One vector is turned by the same rotation once a tick. Each row is the vector after some number of ticks, and that number follows the row.
The counts run from 0 to 642.
[ -4.6  39.4 -27.8  14.2  -4.2 -22.1   0.7  14.8  11.4   6.5 -14.7  18.1
  -3.6   5.5 -13.2  18.8  15.9  33.2   6.6   3.8   3.0 -19.3   7.0  18.7
   5.2  39.2   8.5  39.5  36.9 -19.8   5.3  15.4  24.0   8.5  30.6]  192
[ 21.9  26.6 -23.7 -18.0 -13.9  -0.7  20.9  27.0  26.2  -9.6 -39.1 -23.6
  -2.5 -19.1  -4.1  18.3  30.0  25.3  -0.9 -11.8   6.0   5.5 -10.8  -5.6
  30.1  22.8  40.3  22.5   6.1 -15.1  14.0  -8.1   3.5  -3.1  25.9]  50
[ -0.3  13.2   0.2  -6.8   8.7  17.5  19.5  23.0  17.2  -3.8   0.3  -1.6
  -2.6  19.6  -1.7   1.7  42.4  18.5  20.9   9.2   2.6  -4.8  15.0   3.5
  15.6  27.3  16.9  19.2  21.2 -30.1  31.0 -26.0  19.9  37.9  38.9]  572
[ 20.3   0.3 -29.1 -17.4 -20.7  28.8  31.9  19.1  17.7 -23.0  -6.9   3.8
  -0.4   6.9   0.4  -2.2  23.4  12.8  12.6 -21.5  20.0  15.1  15.8 -17.5
   6.4  22.1  43.3  12.7   3.8 -16.4  50.2  -4.8  14.9  17.6  14.8]  542
[  9.3  21.9   1.2  -6.2   7.5  -4.8  14.9  13.2  31.5 -13.8  -3.9 -11.1
   2.9  -4.3   4.5  10.7  42.0  31.1  -5.5   5.8   8.5  11.7  21.6   4.4
  31.5  36.8  19.9  16.0  25.3 -18.4   6.4 -18.9  23.3  16.1  48.7]  158
[-12.3  24.4 -19.4  -8.0 -14.2   1.6   4.7  17.0   3.4  -2.4  -4.7  -8.1
 -14.9  17.1 -27.0  11.2  19.6  42.8   7.5   1.4  -4.1   7.4  27.4  -1.6
  -4.6  22.7  14.8  23.6  31.6 -35.4  32.6  15.9  21.8  21.4  30.2]  537
[  0.3  18.4 -35.2   8.5  -3.3   9.9  19.8  19.2  10.1  -8.0 -15.4  30.5
  19.2  12.9  -3.5 -12.0  24.2  20.2  24.0  12.2   3.8 -10.5  21.8  20.3
   0.4  30.6   6.6  28.4  33.6 -11.3  26.8 -16.0  12.1  13.1  40.0]  59
[ 14.3  14.1 -11.4  23.3  -2.6  -4.9  33.2  15.1  29.2 -14.9  -4.4  27.1
  12.9  -2.5  13.8  -4.8  27.3   4.2  22.9   7.9  22.8 -17.2  13.5  23.3
  31.2  43.3  13.3  28.2  19.9  -7.6  22.9  -6.8  19.7   6.6  29.0]  2
[ -9.4  34.1 -29.3  26.2 -11.3   4.9  22.6   5.8  14.6 -14.4  -8.5  31.1
   1.9  20.8  -1.9   9.5  13.5 -17.1  -0.2   0.0  20.2 -12.6  20.4  -5.6
  -3.1  46.8  12.6  39.3  22.9   5.4  27.2  12.7  24.9  16.3  18.8]  113
[  4.5  20.4 -13.9   9.7 -11.2  12.7  13.9  21.3  22.1  -7.4 -13.7  -6.4
 -12.9   1.5  -6.9  32.6  14.7  -9.2   3.2 -18.6  13.2 -31.9   1.2 -16.7
  22.6  32.0  46.0  42.4  -2.1 -14.2  37.0   1.9  11.6  18.0  -7.5]  149
[ 23.2  18.3 -36.0   7.7 -24.0 -11.6   8.3   7.9  14.0  -3.4 -11.2  25.5
  19.3   9.5   5.3  10.0   2.8  -6.8  -5.2  -3.4  15.2 -35.8  11.5   6.7
  24.6  36.7  36.1  46.9  14.1 -13.4  36.2  -9.4   3.5   8.4  22.5]  378
[ -4.4  16.4 -22.8  22.7  -7.6  16.8  20.7  19.4  17.8 -14.9 -23.4  11.8
  20.3  -5.9  -8.0  11.0   9.9  -6.2  16.2  -0.8   0.9 -35.1  28.5   7.3
   9.7  20.4  31.6  47.4  17.3  -6.6  43.3 -20.7   4.6  -1.4   9.3]  321
[-11.8  39.1 -27.8   2.9 -13.2   3.6  24.1  25.4  -0.3   0.5 -28.1  13.6
   5.6   0.2 -13.5   9.9  40.7   5.6  18.1   4.2  -3.5 -14.0   3.5  15.9
   3.8  21.1   5.9  40.1  35.2  -5.6   5.8 -15.5  14.0   0.4  40.7]  606
[ 16.0  29.4 -31.6  11.2 -18.7  -3.1   7.9  18.4  32.7 -11.8  -3.8  19.7
  -9.0  -4.8   5.4   5.4   0.4  25.8   1.8  -6.0  21.9   2.6  42.4  13.3
   9.1  30.9  22.4  12.3  21.8 -35.5  43.7  26.5   2.0   4.0   5.2]  405
[ 28.5   4.9  -8.4   6.8 -21.7  -2.3  25.1  24.6  18.0   0.7   6.9  14.8
  -7.7   3.9   2.8 -10.3  14.7  17.4  25.6  -1.2   9.4 -15.8  25.3  17.8
  30.9  19.2  24.1  22.6  13.6 -45.6  53.7   0.1   4.5   9.6  17.6]  175
[  9.5  19.6  -9.5   9.1  -3.4  11.7  21.4   6.9  44.9 -33.9 -18.9  -3.9
  12.7  -4.5   8.4   8.4  12.1   6.3 -10.5   3.7  24.8  17.6  34.4  -8.3
  22.4  41.6  32.0   7.5   6.0  -1.2  37.5   9.3  10.1   7.0  24.3]  370
[  4.4  39.7 -45.9  10.3 -23.1   0.3  12.1  16.4  23.9 -13.9 -32.3  14.3
  -0.1  -6.2  -7.8  21.7  -3.2  -1.8  -8.2 -15.6  16.2  -5.6  17.1  -6.7
   3.1  29.9  30.4  29.6  14.3  -7.8  33.6  26.3  -0.1  -7.7  -1.6]  298
[ -2.1  23.8 -12.4   9.9 -11.8   6.5  34.8  20.1  10.1 -11.0  -3.3  20.3
  -0.8   2.7   1.4  -7.7  44.1  24.4  36.8   6.7   4.1   7.0  21.8  23.8
   7.0  27.3  -1.4  22.6  36.6 -13.3  18.6  -3.3  21.9  -3.0  39.8]  212
[ 13.8  28.2 -35.4 -20.8 -22.5  14.0  21.2  30.8  10.8  -0.5 -40.2 -18.7
  -9.0  -0.7 -16.3  13.2  19.1  14.1  11.9 -13.0  -1.3  -6.2 -16.6  -8.9
  15.3  10.9  39.6  26.0   5.5 -30.4  30.2   1.1  -3.7   6.9  11.4]  203
[ -3.7  18.2  -1.0  18.1  12.7   6.3  18.8  10.7  27.8 -18.6   4.5  14.4
   1.7   2.4  10.6  12.3  40.5  14.4   9.1   4.5  16.9  -3.5  35.7   7.7
  17.3  48.6  16.5  22.8  28.1  -9.4  12.7 -17.7  30.2  19.6  34.4]  553
[  1.7  27.5 -12.9 -15.1 -16.8   7.1   7.0  15.4  16.2  -9.1 -15.3 -21.8
 -24.5  -0.4 -10.6  39.4  25.3   6.9 -22.3 -25.6  12.3  -0.6  13.2 -27.0
   8.8  25.0  47.0  29.9   9.2 -18.5  27.3   5.6  13.3  14.5   6.1]  410
[ -5.8  22.4 -25.0  -0.1  -9.5   1.8  14.1  28.3  -1.4   6.8  -4.8  11.1
 -18.5  17.7 -21.7   2.7  28.5  33.0  33.3  -4.8  -2.4 -18.2   5.0  11.9
  -3.0  21.1  13.7  30.9  29.2 -38.0  27.7   4.3  21.7  22.5  19.4]  173
[ -3.5  22.4  -1.8   7.0 -15.9   8.3  27.1  20.6  14.4  -9.8 -13.1 -13.8
 -19.4   4.6 -15.8  31.5  31.9  -1.1   9.2 -18.4   8.7 -22.6  -8.7 -19.6
  22.1  29.3  40.2  44.5   5.7  -7.8  27.2   5.9  33.0  10.2   9.3]  73
[ -2.4  41.7 -32.2  -4.3 -20.2   1.5   9.7  30.3  -3.9  12.5 -30.6  -0.8
 -15.9  15.2 -23.2  16.6  20.2   4.4  10.6  -3.0  -2.8 -29.0 -15.3  -1.9
   8.8  19.6  21.8  43.9  13.2 -26.9  24.6   5.8   3.9  16.8  16.2]  567
[  8.7  20.4 -16.2   0.9   6.0 -10.0 -13.6  20.2  22.6  -1.3  -0.7  -3.7
 -12.0   5.1   0.7  28.3  14.6  44.8  -1.6  -7.2  11.8 -13.8  24.6   6.5
  12.6  37.8  33.2  29.6  24.3 -36.0  21.4  -7.1  14.0  29.0  20.2]  119
[-12.6  30.9  -3.9  15.6 -14.5  -6.5  30.9  26.0   7.5   1.2 -16.4   3.0
  -5.8  -7.5 -18.5   7.1  39.8  18.0  34.1   8.4  -6.4 -12.6   7.3  21.7
  15.4  19.6  -1.1  33.4  34.0 -21.7  16.8   7.5  23.1  -6.3  29.9]  211
[ 14.4  38.3 -22.2   5.8 -23.2  13.4  41.0  25.5  31.0 -19.1 -32.4  -2.1
  -8.8 -25.5   4.8  12.5  24.5  -5.3   6.3  -9.5  19.9  12.6  13.0   2.3
  17.6  19.6  29.3  13.6   5.7  -9.3  27.7  18.4  -2.0 -16.9   3.9]  183
[  6.9  42.0  -6.5   1.2 -24.2 -18.2   5.2  24.0  10.7  15.6  -1.4  -4.3
 -22.4  14.4 -10.4  19.4  19.2   1.0  -1.5   9.0   4.7 -26.4   7.2   7.5
  32.3  28.5  11.0  41.5  18.0 -45.8  29.7  15.2   2.1  18.9  22.0]  306
[ 16.5   2.5 -26.8  -1.0 -18.0  26.9  35.5  15.7  23.4 -23.3  -7.0   9.4
  -1.5  12.1   5.0   7.0  20.7  -6.3   8.0 -20.9  23.9  -5.4  10.9 -22.4
  13.7  28.6  47.7  20.7  -3.8  -7.7  47.8  -1.6  13.6  16.9   3.3]  71
[  8.0  26.2  -9.2  -5.3 -25.2   7.2  40.3  15.9  19.5 -23.7 -13.6  -6.1
 -19.1  10.9  -4.3   7.7  35.5  10.1   0.9 -13.7  21.5  26.6  -5.6 -19.4
  16.9  32.8  21.3  11.6   5.4  -5.8  19.3  29.3  30.6   8.3  23.9]  258
[  8.3   8.6  -2.7  -3.4   1.4 -15.6   1.3  11.6  20.2  -7.0  12.8  -1.5
 -19.3  18.1  -0.8  16.8  27.7  36.7   2.2  -6.1  11.9  -7.7  13.2  -3.1
  22.4  48.3  26.6  25.1  19.9 -30.2  19.5   0.3  29.3  34.4  29.6]  43
[ -1.4  22.9 -34.0  15.3 -21.5 -12.2  17.1  12.2  -3.0  -2.1  -9.3  29.0
 -10.4   5.5  -8.0  15.4  28.2  22.2  16.2 -22.3  12.4 -21.1  -2.2   7.4
  -0.7  37.7  17.3  47.6  34.1  -4.6  11.5  11.1  32.8  -1.2  18.2]  587
[ -3.5  21.3  -8.9  21.3   6.8   3.3  13.9  24.0  36.5 -14.8 -13.3   0.5
  10.1 -22.1  -0.6   9.3  14.5  30.7  22.8   6.1   3.4  -4.4  46.0  24.1
  17.1  18.5  23.0  18.7  27.4 -30.6  38.2  -0.9   2.7  -4.1  14.7]  214
